One vector is turned by the same rotation once a tick. Each row is the vector after some number of ticks, and that number follows the row.
The counts run from 0 to 515.
[ 24  17  10   5  -1  41  21 -15  -4  35  17   3  -7  -8  -6  32  -3 -37
   4  -7  11 -48  -7 -40   8  -8 -55 -17  75  14   0   2  -4   8 -14 -14
   7  23  19  20  -6  20 -40  14   7  -8   7 -20  -4  -6  -4  12  -7  15
 -13  10 -11   6   6 -35  -4  -2  25  17   0 -22 -19 -23 -17   8 -12  16
   1  16  -7] | 257
[ 35   6   7  14  12   9  17  -4  29  -9  38 -13   7  46  -7  11 -24 -24
 -10 -25   1 -11  24 -11   1  -7  -6 -14  25   2  10   3  10  36   9 -51
  25  11  27  26 -23  -5 -21  30  -4   3   4  15   9  11  28  15  16 -10
  -8   5  19   6  -9 -23  45  49 -34  31 -17 -16  -5  -3 -16  -8   1  15
  31  -2 -14] | 95
[ 19  28   4  27   6  30  27   9  -2  -1  43 -12 -45  -9  -3  -7  16 -22
  21  -6  21  15  -7 -30   9  -4 -42 -11  -8 -10  -3 -15  17   3 -22 -40
   6  19 -14   0  11 -10   3 -19  14 -10  -5 -11   3 -42 -12  -7  22 -16
 -12 -38  -1  42 -13  26 -30  -8   7 -23 -16   4  15 -12 -24 -27  12 -17
  40 -51   9] | 121
[ -3 -17  17  15 -19 -16  -1  24   3   0   1 -34 -27 -23 -18  16  28  -9
 -10 -18  -5 -13 -17  22  36  -6 -19   5  23 -43  -6  22  -9   1 -20  18
  -1  10  23  -7  -1  28 -11  24  23   3  25 -27 -33   7   4   1  27  20
 -44   9 -35  -3  35 -18 -27  37   3  10  21   3 -15  22 -20  12 -14  -5
  10   4   7] | 80
[ 22  15   4 -17  -4   6  22  -5  -4 -14  50 -12 -41  25   0 -12  -4 -15
   1  -6  11   0  32  -7  32   7 -35  14  -5 -44  -6  24   7  45  -6 -17
  12   9  33 -12 -19 -12 -26  15  15  -2   4   5 -25 -15   4  22   7  -4
 -10 -11 -24  14 -23 -14  19  29  16  43 -32  26 -38  15 -38 -30  21 -10
  27   8   3] | 10
[  2  17 -18  -8   8 -41  25   1   4  10  44 -23 -21   2 -23 -23  20  -7
 -12  29  39  32   3  -2  21 -23 -35   3  35 -28 -20  -4  12   7 -16  -8
  -4  -4  -9  -1  -9   7  -2  24  28  26 -17   1 -42  -6  -7  22   8   8
   0 -38  -1  41   2  20 -11  15   8  -1   3   3  -5  18  -9 -30 -10 -14
  48  -2  11] | 417
[-20 -38  -2  40 -22  50   7  14   0  -5  23  -3  25  -4  15   6  19  15
  -6 -28  11  -7 -18 -10   9  12 -35 -24 -25  -8 -25 -17 -17  -5 -58 -48
 -13  -6  13  35 -38  14  11  14  -7  -5   2   9  18  49   0 -19  -1 -10
 -37 -15 -14   4   7  -7  13  23   1  13 -10   5   4  -9 -35  23  31  -6
 -15 -20   1] | 453
[-12 -24 -20  20 -20  19  35   9  18   8  17   4  27  -6  16  -8 -15  26
   5 -10  19  -7   9 -15  15   2 -16 -16   3  -9   1   7 -25   0 -34 -32
  -4 -19 -12  45 -48  -6  -5  50  -5 -16   8   6  23  39   9  24  -9 -46
  15 -31  13   9  -1 -11  38  28 -25  27 -15   0 -23  -2  -9  -1  19  -2
   8  -4   4] | 218
[  2  19  34  23   2 -20  -1  26  -6   3  27   6 -37  -8  14 -15  12  24
  15  34  23  14 -21 -24  24   3 -18 -20  -2 -28 -11  -9  44  -1 -26 -29
  -8  -2  30  15 -27   5  -5  22  20 -36  15  14 -44 -10   0  13  34  12
  -9 -12  12   6  19  -3  18   4 -11   0 -17   9  -5  -1 -29 -14  16 -27
  -2 -22  17] | 69
[ 23 -23 -32  38 -21  16  34   8  17  -1   5  -3  35 -13  -2 -18  10  -1
 -12 -13  -9 -29 -11 -15   7 -23 -15 -40  23   7  -3  25   6  16  -9   9
  12  -2 -34  34 -18 -10  12  57   7  -3  -2  17  26   6  13 -11   9 -41
   7 -23  34  36  11  12  16  55  -9  -6   7   5  15   4  -4  -7 -17  -5
  31 -12  -5] | 209
[  3 -18  -7  36  12  -9  26  -4  -1  24   5  -5  -2   3 -15  -1  30   9
 -39 -16 -18 -24 -43  -2  -2 -16 -32 -17  37  -9 -10  16   6 -13 -20  24
  -9   7 -22  53  14  -8  -9  52  -7  11  12  27   7   3   3 -30  -2  -6
   6  -8   1  21  17   7 -28  36 -16 -28  31  10  -8  31  -4  -1 -38   5
  45   3  10] | 200
[ -4 -27   1  39  -9  31  31  19  11   3  13   4 -18   5  -2  -3  -5 -16
  21  -5  -1   0 -10 -16 -29  21 -45  -1 -25 -28 -28  -7  12 -10 -30 -26
  -3  -8   2  -7 -24 -12  22   9  26   4 -13  34  -5  13   1 -21   8   9
 -16 -17 -19  27  13 -23  50  23 -12  15  -9  17 -21  -2 -21  18  45 -16
  22 -20   1] | 450
[ 13   0  10  39 -29   0 -11   6   1  32   5 -17 -18 -35   0  18  11 -14
 -10  -5   1 -22 -15  -3  19   3 -41 -12  32 -11   3  19  -1  16 -41  12
 -16  17  17   6 -11  39 -23  31  18   4  39 -32 -27   3  21  -3  20   6
 -16  23 -34 -10  35 -33   1  28   3  14  14   1   5  18 -31   8 -27  -6
  12  16   6] | 81
[-18 -32 -10  24   8   3  35  -9   1  -9   9 -24  -1  -5   2  20  -3  11
  42 -38 -22   0  -2   2  32 -35  -8 -16   1 -17  33  14  -3  16 -16 -25
  42   9  30   2 -30  -3  11  49  11  13  22  -8 -23  25 -14  31  30   7
  -4 -16   3  -4   8  -5  39   0 -16 -23  -6  10  -4   9 -14  23   1  11
 -12 -42 -20] | 388
[ 12  23   4   3 -10   4  28  12 -12  51  37 -12   8  31  27 -15   3  -3
 -19   0  13 -43  18  -8   6  -4  -2 -18   1 -14   2  25  -3   8 -49 -24
   2 -18   7  44 -40  15 -43  24  -6  -3  -6  -5  10   4 -11 -13 -10 -16
  12 -50 -29 -21  27  44   8  19  32 -26 -34  16 -11  -8 -17  20 -14 -22
   6  -7 -14] | 466
[  5  17  -2   4 -19  10   6  22 -12  35  14   9 -12  -8  39 -15  12   1
  -1  -1  18 -42  10 -21  27   5 -15  -6 -14  -4   4   4  16  15 -29 -11
  -7   4 -26  57 -11  18  -7  31  -8 -21  -2   0  26 -11  11 -37  13 -51
   5 -49   8  19  26  28  -9  20  22 -26 -13   9   9  -8 -25  -1  -5 -35
  15 -22   2] | 291
[ -5 -30 -25 -13  -7 -11  32 -14  -2  -1  -3  -9  14  13  14  26 -10  31
 -15 -29 -10 -15  15  -8  26  -9   9  -8 -19 -13  -1  15 -18  -8 -10 -30
  40   2  19  32 -28 -14   0  52 -20  42   4   9   0  49  -1  23  16  12
 -15 -12 -10  17  -1  -2  43  22   4  -4   0  29 -31   8  -7  -7   6   9
 -19 -35 -11] | 392
[-31 -33   2  36   7  -2   6  42 -12  29   4  11 -14  -2  19   1  12  13
 -27  -3   2 -26 -14 -13   1   7 -32 -15  -5  -7   8 -23   3 -19 -38 -17
 -19  -4 -20  65  -8  26   0  43  -6  16   0  14  24  -5   5 -39   1 -11
 -12 -33   5  11  19  24  13   8 -26 -14  15  -4  10  12 -19  35  15 -25
   3 -15  -2] | 282
[ 14  23 -20  23 -14 -19   9  15  18  23  43  -1 -14  -3 -10  -1   3  -3
 -35  13  45  14  11 -29  13 -15 -21 -15  23  -6 -23  -9  21  24 -32 -28
 -18  -5  -9  29 -22  22 -22   5  10  11  -1  -4 -18 -34  15   0  16 -12
  -5 -18  28  12  13  28   3  15   4  21   1 -14   7   2 -22   1 -17 -28
  35  -1  -1] | 415
[-15 -26  -3  -1  27  -3  47 -11   5  -3  46   9 -30  31   5   4 -36 -17
  21 -13   2   3  22  -8 -23  -5 -37  16   6 -34  10   8   6  -1   4 -24
  27   6  19   2  -6 -11   5  41   0  34 -12  25 -19  -5  11  19  10  30
  -7 -18  -1   4  -5 -34  50 -11 -38  22   3  -7 -14  10 -22  -1  14  14
  23 -22 -11] | 100
[ 16  -9  18  34  -9  26   9  19  13  22  27  -1 -30 -29 -13  40  27   5
 -35 -22   3  -5  -3 -41  -5  21 -31 -17  48   6   6  -8   0  10 -20  -9
  -7  15  -7  64  22  19 -29   1 -18  -7  27  16  35 -30  23 -35  -7  -1
 -11  24   4  10   1 -30  -3  24 -12   5  18  -5  -6  20  -9   8 -14   3
  27  -8  13] | 197
[-17 -15  -3  33 -24  12  11  35   6  16  -4  15  23   6  18  23   5  11
 -18   3   2 -16 -13 -17   2  -6 -15 -31   2  11 -37   0   7  -3 -18 -14
  11   8  24  30 -43  11  15  48   1  29 -13  11 -10  45   9  14  26  17
 -16  -6  21  10  36   3  56  23  -6  22   4  -2   2 -15 -10   8   0 -16
  -9  -9 -24] | 158
[  7  -3   6   9   8   9  19  -9  -9  11  16 -43 -34  -9 -33  28  12 -25
  12 -20  19 -12 -23  15  28 -22 -31  -4  54  -5   2   2  -7  -5 -24  -8
  21  25  38   2   5  22 -19  16  12  29  14 -27 -28  22 -16  15   0  34
 -35   3 -21   3   8 -14 -37  -9  18   9  13 -17 -20  -4 -15  -2 -21  25
  10   0 -11] | 255
[ 27  31   9  -2   3 -10  -8  -5  10  17   7 -14 -23  -6 -11  -9   2 -37
 -10 -19  -5  -2 -11 -14   6  30 -52  23  32 -15  -7  28 -29  15 -24 -10
 -14  28  24  11   9  19 -12  33  12  12   6  -8  -9  33  27  -3  28   6
 -17 -10 -45   6  26 -53   5  48   9  19   8  10 -40  -3 -13 -11 -17  17
  25   7   4] | 83
[ 23 -10  24  14  -5  -5  -6   7  13  -4  16  -1 -53   1   4   8   1  14
  12   0 -14  14   4   8  20 -13  -8  19  27 -35  10  22  -3 -19  -6  20
  21  12  48  44  25  -5 -30  16   4  34  15  -9  10  10 -15  14  20  15
   0  13  -3 -19  53 -17  -1  13 -19  -3  13  15 -41   8  -2 -15 -20  -1
  62  -5   0] | 314
[  9   7  15   9  37 -16  42 -12   1  -3  14 -15 -13   0 -36  14 -19 -38
   8 -21   5  -6 -11 -22 -12 -15 -48  -5  36 -15   7   3 -14  -3  13 -35
  30  21  -9   0  11 -21  -1  39   1   5  -1  21  -9  10  19  13  10  22
   3   3  -8  21 -50 -20  33  24  -2 -15 -15  18 -21  -6   0 -12  -1  33
  15  -6 -27] | 267
[ 15 -11  17  14   3 -23 -23  29  -5 -13  20 -31 -49 -12 -17  -4  30  -8
  -1  -4  10   5 -15  12  22   4 -10   0   4 -38   5   8   7  -5 -15   9
  -4  21  33  15  17  19 -10  17  29  17  34 -19 -21  14  10 -15  34  29
 -43  12 -21  12  45 -25 -20  32  -2  20  17  -9 -19  21 -12 -23  -4  -6
  36  -9   3] | 79
[  7  32   2  -4  -6   5  15   4  -1  22  49  -8 -20  -9  24 -28  12  26
  -4   9   6  17  23 -29  22  26  -2   1   7 -14 -11  17  -9  43 -26 -28
  -7  -4   4  23 -38   9 -27  40  -2 -28  10   8  17  -2  10   8   1 -25
  13 -17  -8  23   5   7  39  31  11  16 -32  19 -18   3 -26 -11  -7 -34
  23  -8  18] | 300
[-12   4 -10  12 -14   6   5  19 -24  23   9  -6  -2 -15  13  -4  28   6
 -30 -21   3 -33   8  -9  39   0 -33 -23 -22  -6   8  -3 -18  25 -53 -11
 -13  16 -28  49 -14  18   0  32 -13   4  -1  -8  30  13   0 -38  12 -38
 -12 -41  10  21   8  20  -9  31  31 -24  -5  32  16   0 -16   1 -22  -9
  -5 -23  -8] | 290
[-10  -3  39  38  22  25  -6  43   2   4  30   2 -44 -11  -6   0  24   6
 -28  13  14   5 -11 -25  -6  12  -1 -20  26 -15 -17  -3  27  29 -34   5
  -6 -18   0  24   2  15 -18  32  -2 -10  14  46   8 -15  -7 -42  -4   2
 -24   0  17  23  30   4  29  29   6  16  -1  -1  -3   2 -24  18   6 -30
  32   5   0] | 364
[  8   8  13  14  -4   8  19  21  17   2  55  -1 -35  -4  18 -26   6  44
  23  20  19  25   5  -1  36 -15  18  -5  22 -19  16   8  18  29 -33  -6
  13  -6  36  25 -23  18 -42  49  27 -19  31  -1  -4  -6 -20  11   5 -18
  -1  -1  20  -3  30 -14  21 -17 -11  10 -14  -9 -12  12 -27  -4   0 -27
  22 -32  15] | 304
[ 24  -4   0  37 -19  21  10  14  -4  26  -2 -14  19  -3  23 -10  34 -11
  30 -13 -20 -61 -27  16 -11 -15 -16 -37  28 -10  14  29  10  11 -18  21
   2   5   5  29 -33   2 -12  55  28 -27  27  -9   1   5  -8 -19  10 -19
 -18  -5 -18  18  49 -11  -9  36   2 -12  -8  -8  -3  24 -16  23  -6  -9
  21 -17  -3] | 376
[ 28  -1 -11  -7   8 -14  17  -9  12  16   8 -32  17   1   4 -22  -9 -19
 -10 -28 -13  -3   3  13  12  -4   7  -2  22 -11  19  39 -35  18 -14  -5
  31   1  -3  28 -15  -7   2  60   1  19  -6  25  17  42   3   0  16 -12
   4 -27 -18  10  20  -2  31  44  12 -28  -9  23 -30  -1  11   0 -16   2
  35 -22 -31] | 383
[ -4   1 -15  -3  -6  -6   8  -9  -1   8  27 -32 -23 -44 -24 -10  13  18
  -6 -23   0   1  26  -3  68   2 -19   4 -22 -33   5  29 -28  36 -51 -17
  14   0 -15  -7 -22   8 -10  42   2   0  15  -6   3 -11   5   7  -2 -26
  12 -21 -32   9  -4   7  10  33  32 -14 -12  50 -24  20 -17  11 -20 -13
   0 -20  10] | 298
[ -3 -26 -14  32   8   7  38  11  28 -10  12 -28  15  -3 -20  -1  36 -25
  13 -20 -11  13 -29  11 -11 -45  -9 -35  30  -9  -2   5  14 -11 -13 -25
  31  -9 -10   0   3 -20  31  22  16  36  -5  29  -9  17 -17   5   2  17
 -17  -8  20  38  13  16 -11  19  -6 -26  -3   1  10  -2   4  -1  -5   3
  28 -36 -27] | 37
[  9  -4   7  13  28  -2  18   6  11  -9  17 -29 -37  10 -28  10 -12 -52
   6 -19   5 -24  -8   4   0 -48  -8  -1  53 -27  40  12  18   1  16 -19
  45  10  -2   2  24  -9  -8  37   5  14   0   3 -15  -2  -7  -1  19  31
 -11  -9  -6   7   3  10  -1  19 -20 -27  12 -17  -5 -16  18   4 -25  20
  41   6 -29] | 263
[  0 -30 -21  -7 -12   3  11  11 -11  10  11  -2  27  30  29  40  -6  42
 -21  -6  -6 -20  13 -27  13 -13  10 -29  -1   6  -1  -8 -16   5  -9 -44
  28 -11  20  53 -40  -6 -15  47 -17  26  20   4  14  42   1  23  19  -5
  -3  -2  11  -2  19   3  45  15  -8  -1 -12   9 -11   7 -13   4  14   5
 -15 -34   0] | 393
[ -5 -33   3  16  13  16  10  30  -5   2  10  -3 -36  -2   1  19  -7   4
 -23  -9  10  -7  -1 -45  -5   6 -24 -14  -6 -11 -10 -46  -3  -2   5 -58
  12   5 -10  44  10   8  15  13 -24 -13  16  25  30  20  17 -39  16   5
 -30  -2   7  26   0  -8  26  22 -10  14  -5   0 -12  -5 -15  -5  40  -2
  10 -21  -3] | 279
[-18 -22 -11  35 -14  35   9  25 -10  26  14  -7   5  18  35  -8  12  17
   3 -16   4 -42  -2   6   7   0 -14  -9 -22 -14  -8  10   8  -1 -43   1
  -8 -16   7  36 -35  16  -7  26   7  30  -7   2  11  26 -24 -25  -2  -2
 -23 -43  -5  14  34  14   5  -1  11   3   9  -7  -3 -12 -23  24   8 -21
  15 -28 -15] | 457
[ 28   6  17  45  -1  30  13   7   7  12  32  11   0  36  -6  26  21   3
 -11   8  -8 -48 -26 -11 -31 -14  -9 -16  47  -4 -10  18  28 -13 -16  15
   2   2  32  53   8 -19 -37   3   8  14   2  11  -1 -15  -1 -19  -6  13
   2   8  16   2  24   1  -8  20 -13 -13  -8 -11  -6  14 -23  -8  -4  11
  35  -2  -8] | 26
[ -9   4   4  -4  12   5  19 -10 -26  20  17 -11  -4   3 -13  19  -6   7
 -28 -12  30 -56  -7 -15  19 -21 -53  -5   7 -26  -2  -6   5 -13 -32 -26
  -7   6 -16  19 -33  -5 -20  25 -35 -15   6   0 -16  -6  11  -5 -15  -4
  21 -41 -12  -4 -45  28   4  10  11 -17 -24  26  -9 -11 -35  10  -6   3
  -7  25   7] | 350
[ 10  -7  24   9  13  -5   9  -2  -9  -3  33 -16 -59  -9 -19  27  18  16
   4   3   4  -2  -9 -29  -8   2 -31 -11  24 -26  -3 -13  12  14  -4 -15
   8  23   6  37  25 -20  -9   3   6 -16  24  17  -8 -23   6 -19   5  25
 -23  27 -26  33 -12 -38 -25  26  -7  16   6  12 -33  41 -26 -23  12   8
  16 -19  27] | 194
[ 11  -8  -7  31  -3   8  17 -10   6  15   7 -17   2   4   3  -3   0 -29
  14 -37  -9 -38   3  28  27 -41 -44 -17  32  -7  28  37  12  27 -22  16
   8  19  31   4  -8  20  -9  44  23  15   3 -20 -26  -3   0   8  29  -8
 -11  -8  17   3  33 -19   2   8 -15  -9   8 -13  14   5 -20   5 -40   6
  19 -13 -23] | 89
[ 26   3  11  39 -14  23 -15 -30  36  -2  -1  -9  25   7  -7  25  29   7
 -23 -30 -13 -10 -25  -1  23 -23 -28 -31  37   2 -20  19 -21 -15 -41 -25
   4  22  27  52   2 -23 -17  11 -13  15  23  -8 -17  34  28  20  27  -2
  -7  -1  11 -16  -1  -4  -2  36 -18 -32   0   5  11  -8  -8  -8 -29  32
   8 -11  -5] | 320
